One turning vector, and how many steps it has turned
The counts run from 0 to 299.
[143 107 144 141  95 132 121 133 130 139 118 122 106 144 112 137 150 161
 121 108 152 100 182 125 104 162 167  93 101 130  78 114 120 110 168 133
 202 133  72 159 135 147 127 123 132  71  82 145 148 144 160 107 112] -> 231
[137 159 117 148 108 115 112 183 100 106 155 143 121 130 178 164 127 108
 172 107 134 137 136 157 112 102 138 102 121 107 116  82 186 106 139 109
 140 137 144 162 105 130 100 143 139 106  96 141 160 132 147 137  71] -> 59
[121 113 114 122 136 106 141 127 137 164 125 173 172 152 152 125 134 104
 103 116  95 113 131  97 124 130 129 202  79 138 156 142  98 121 131 118
 125 113  90 119 114  92  82 145 152 125  75  91  88 125 191 115 122] -> 40
[126  99  92 148 144 119 111 151 137 159 131 125 141 147 138 154 106 105
 165 101 165 157  83 124 118 113 137 129 104 176 151  99 160 111 136 161
 157  90 110 136 102 157  80 147 133 127 101  95 124 134 186 108 193] -> 159
[106  97  95 137 112 100  97 132 146 151 111 101 173 126 145 143 133 115
 145 102 122 104 111 127 142  83 163 149  93 115 144  99 138 114 128 127
 167 128  86 121  93 131 118 174 168 106  71 102 162 134 142  63 122] -> 154
[109 151 157 137  65 108 117  99 136 127 136 137 162 114 163 168 130 134
  97 120 115 111 116 133 152  92 143 202 116 137 101  91 101  98 127 120
 119 140 113 117  97 111 114 194 162 118  69 166  93  91 127 120 101] -> 67
[121 141 126 177 144 113 109 194 114 147 134 187 159 127 156 106 118 135
 147 109 111  83 135 111 106 121 119 127  91 122 138 140 209 156 144 144
 127 165 106 132 123 129  97 115 129 113  69 123  87 134 110 173 125] -> 91
[155 142 149  96  81 137 100 126 127  96 159 176  85 123 132 142 146 144
 108  95 128 141 114 138  96 121 163 141 101 167 115 109 128 111 147 124
 162 147  62 118  76 115  81 158 137 115 108 107 142 131 136 126 124] -> 31
[144 135 112 127 101 138  83 121  73 145 128 140 101 121 112 149 132 115
 135 160 152 129 173 164 108 102 184 126  94 131  89 104 162 113 148 155
 143 179 118 139 122  95 127 165 134  76 117 160 152 108 117 120 104] -> 147
[147 158 125  93  96 139 134 133 123  98 165 155 126 127 131 149 146 131
 131 119 143 132 123 149 113 109 136 118 118 120 125  79 134 111 135 109
 152 159  86 171  84 124  87 193 185 106 119 152 152 136  95 133  72] -> 267
[128 183  82 165 171 122 104 126 142 172  95 147 183 131 158 133 108 120
 113 129 171 153  95 114 136 100 120 158 150 144 194 110 161 134 106 123
 112 144 126 122  98  86  96 167 152 142 129 102 110 100 130 144 127] -> 9
[114 187 116 153 158 147 122 144 108 177  83 144 193 143 103 116 150 111
 163 178 167 123 156 105 147 129 129 111 115 117 153 123 142 131 113 153
 116 173 159 179 129 129 145 175 150  83 120 119 102 134 172 131 129] -> 252
[116 143 128 163 110 121 110 108 154 136 133 114 137 133 111 177 145 161
 107 130 149 122 123 100 135 155 164 159 104 157 119 111  78  80 152 128
 109  77 120  93 134 121  99 164 129 115  66 138  85 122 155 133 164] -> 72
[156 125  53 137 119 131 116 138 154 134 144 168 151 118 148 147 122 138
 111 125 126 160  99 124 134 113 136 170  78 143 128  78 105 138 141 118
  83  93  90 122  95 107  56 193 176 108 112 138 125 109  98 135  98] -> 270
[153 157  82 179 132 142  83  92 122 144 121 122 116 107 103 121 134 122
 111 130 167 113 138 144  87 141 187 133 137 178 129 108 170 106 116 131
 190 146  89 118  84  91 114 126 121 125 129 145 155 117 115  85 132] -> 0
[141 122  68 184 146 104 113 149 140 171  99 177 143 139 149  87 120 115
 107 109 126 122 126 128 126 122 117 162 102 178 159  89 182 155 131 146
 124 160 115 148 101 123  89 141 137 107 141 124 153  97 150  95 145] -> 243
[157 177 198 102  90 156  97 163 103 112 144 131 117  95 148 160 172 130
 187 137 104 111 140 145 117 142 142 107  87 134 107 133 151 114 134 148
 160 154  85  99  84 139 120 162 109 125  90 140 122 155 117 165 114] -> 178
[155 131 151 171 141 155 138 131 143 160 126 137 131 166 122 128 135 101
 159 114 138 181 159 103 135 153 141 123  97 143 189  95 143 181 125 155
 179 109 128 133 133 174 122 155 138 134 106 125 122 123 180 190 162] -> 133
[111 107 112 126 110 123 116 121 140 130 121 195 133 149 165 146 108 116
 112  79 100 124 154 128 122 106 165 183  74 187 121 113 110 106 135 134
 131 103  97 130 119  95  92 190 149 133  80 122 123 107 144 107 135] -> 275
[150  79 122 181 138 113 130 136 126 153 148 108 172 119 133 120 142 157
 153  63 133 139 111 118 110 194 117 135 110 164 145 128 118 135 125 168
 170  95  77 156 128 147  93 106 122 133 117 160 145 122 127 156 161] -> 81
[135 126 155 125 130 157 135 121 123 166 122 122 186 150 129 130 168  88
 147 135 141 115 153 130 109 170 139 120  93 145 165 166 109  73  94 140
 201 126  93 149 120 130 138 135 156 122  78 126 116 160 159 113 122] -> 283
[130 138  92 112 122 140 137 110  96 129 134 181 112 100 116 101 120 148
 114 130 167 108 140 107  87 134 151 105 120 164  73 103 147 133 172 164
 159 129  95 168 107 162  48 136 160 103 117 184 115 125 133 120 118] -> 116
[ 85 102 143 151 116 129 123 147 132 129 139 109 163 157 118 171 148 158
 149  66 134 116 147 125 116 152 159  97 105 154 118 133 115  75 138 137
 163  93  96 175 167 121 130 145 139 116  61 119 114 152 177 114 169] -> 75
[104 151 138 175 111 127 115 185 119 136 113 179 154 122 160 114 119 147
 142  98  95  80 156 108 122 126 130 159 101 126 153 148 182 166 149 120
 115 166  93 115 114  96 118 134 131 125  73 112  93 119  95 181 109] -> 92
[124 148 113 169 155 144 106 146 130 147  68 111 189 120 130 124 142 126
 176 153 150 139 134  78 153 136 144 140 112 117 175 120 104 166 119 171
 109 112 126 137 110 137 107 161 117  94 102 125  89 125 161 173 115] -> 254
[161 117 123 109  94 123  96 138 119 108 148 165  89 110 146 149 138 146
 116  94 121 149  96 123  99 122 158 153  95 167 112  96 123 146 163 129
 151 109  58  98  79 129  61 160 120 133 117 103 137 131 129 145 121] -> 30
[112 146  61 155 164 160 107 146 162 156  96 161 184 104 137  84 149 123
 152 118 100 114 121 104 113 121 151 129  96 147 139 111 136 146 131 148
 118  97 100 117 121 119 102 180 176 124 121 141 116 116 118 126 175] -> 123
[120 106 152 145 123 135 107 107  89 148 162 153 169 116  91 138 150 124
 117 128 161 136 102 127  99 135 126 159  98 186 104 141 124  88 116 164
 151 157 145 204 120 146  86 112 162 110  94 130  73 135 153 160 125] -> 194
[128 124 161 174 122 149  94 134 129 168  92 123 164 101 130 154 165 181
 136 131 159 130 166 143 139 158 116 108  85 148  86 102 102 101 139 143
 116 138 120 176 155 133 149 149 158  41 132 158 115 128 137 151 126] -> 226
[124 154 119 116  97 149 110 107 115 143 132 176 140 152 114 145 144 110
 103 138 124 125 153 156  98 126 166 147  94 205 117 114 112  66 119 130
 124 138 116 139 131  84 115 199 147 113 101 135 121 106 155  97 155] -> 277
[136 170 125 106 122 124 138 152  98 147 108 123 177 140 194 134 117 134
 158 120 138 123 160 116 117 169 115 149 114 106 158 140 101 119 129 138
 107  93  66 109 135  65  65 148  99 114 105 143 117 123 146 157  73] -> 171
[138 122 125 141 124 132 112 117 116 108 127 124 158 106 136 125 137 174
 123  92 171 151 135 154 133 119 122 103 142 155 102  84 123 130 126 125
 167 152 114 217 119 135  81 125 157  71 136 154 146 139 154 103  72] -> 111
[114  96  93 113 134 103 139 145 118 187 134 171 167 139 151 105 135  96
 118 116 114 103 118  92 126 115 121 184  54 138 134 127 124 117 135 141
 141 123 100 152 117 147  87 147 187 110  76 104  94 126 182 128 142] -> 39
[160 174 169 132  96 169  99 159 110  99 124 133 120 106 137 156 152 157
 170 139 106 131 143 126 101 148 164 133  82 143 116 137 140 138 154 150
 122 132  75  63  87 102  97 159  93 120  98 145 110 134 117 175 127] -> 177
[145 106 111 162 149 137 131 143 140 175 111  93 195 167 144 119 144  95
 154  96 133 143 167 130 123 172 137 148 112 136 181 140 124 112  80 128
 160  81  99 133 134  96 135 138 138 130  88 105 155 126 158 110 110] -> 285
[148 182 117 157 138 119 126 178 108 156 151 190 128 131 126 102 129 139
 143 134 138  85 149 109  86 149 119 106  98 130 135 144 207 131 156 132
 134 166 117 143 114 143  95 110 138 117  81 131 101 144 103 186 147] -> 90
[127 171 177 146  89 134 103 125 144 142 109 115 119 127 136 140 140 138
 138 148 173  94 168 102 167 135 141 134 111 151 118 112 139 129 142 138
 176 168 139 131  82 166 141 125 115  93  58 122  96 151 179 124 118] -> 100
[121 147 149 194 102 127 115 122 141 131 115  93 146 151 136 132 126 159
 154 104 138 116 181  92 176 116 162 151 120 131 136  89 137 166 141 123
 154 144 130 133 124 142 133 146 117  82  58 105 134 124 187 125 119] -> 102
[ 84 124 166 170 100 137 128 149 134 143 117 160 153 133 154 163 129 164
 147  82 132 136 147 105 152 111 131 142 109 120 139 118 114 149 155 123
 126 130 127 162 163 136 124 170 167  88  75 121  79 113 140 188 140] -> 222
[127 117  80 176 148 132 111 120 126 151 141 137 129 135 114 105  95 122
 131  98 145 133 115 102 110 112 182 152 133 146 174 118 188 167 128 146
 192 120  93  98  88 143  87 135 139 156  87 129 138 112 120 134 174] -> 3
[172 113 105 180 150 132 106 144 106 173 116 134 156 139 139 146 125 117
 133 114 156 187 155 129 135 146 130 157 107  94 172  97 109 164 116 112
 124 113 117 152 140 102 111 159 151  90 136 121 151 105 121 176  71] -> 139
[150 148 153 185 110 136  82 118 151 144  73 116 144 100 140 142 132 147
 128 157 145 112 135  85 168 144 142 188 106 156 147 113 134 163 147 144
 107 146 145  80  74 137 126 128  94 106  91 121  78 114 151 155 139] -> 98
[151  89  74 174 142 107 106 164 142 144 141 147 142 104  78 100 172 156
 138  99 143 118 116 115  90 136 155 100  93 127 146 117 176 158 153 146
 178 138  65 161  93 142 100 125 158 100 108 119 147 149 105 131 160] -> 237
[176 161 108 162 139 145  98 124 125 159 134 121 150 149 113 148 154  91
 133 150 176 166 138 138  97 191 135 140 119 154 179 146 117  79  87 120
 161  95 107 117 110  71 109 115  99 126 120 120 143 133 138 134 122] -> 287
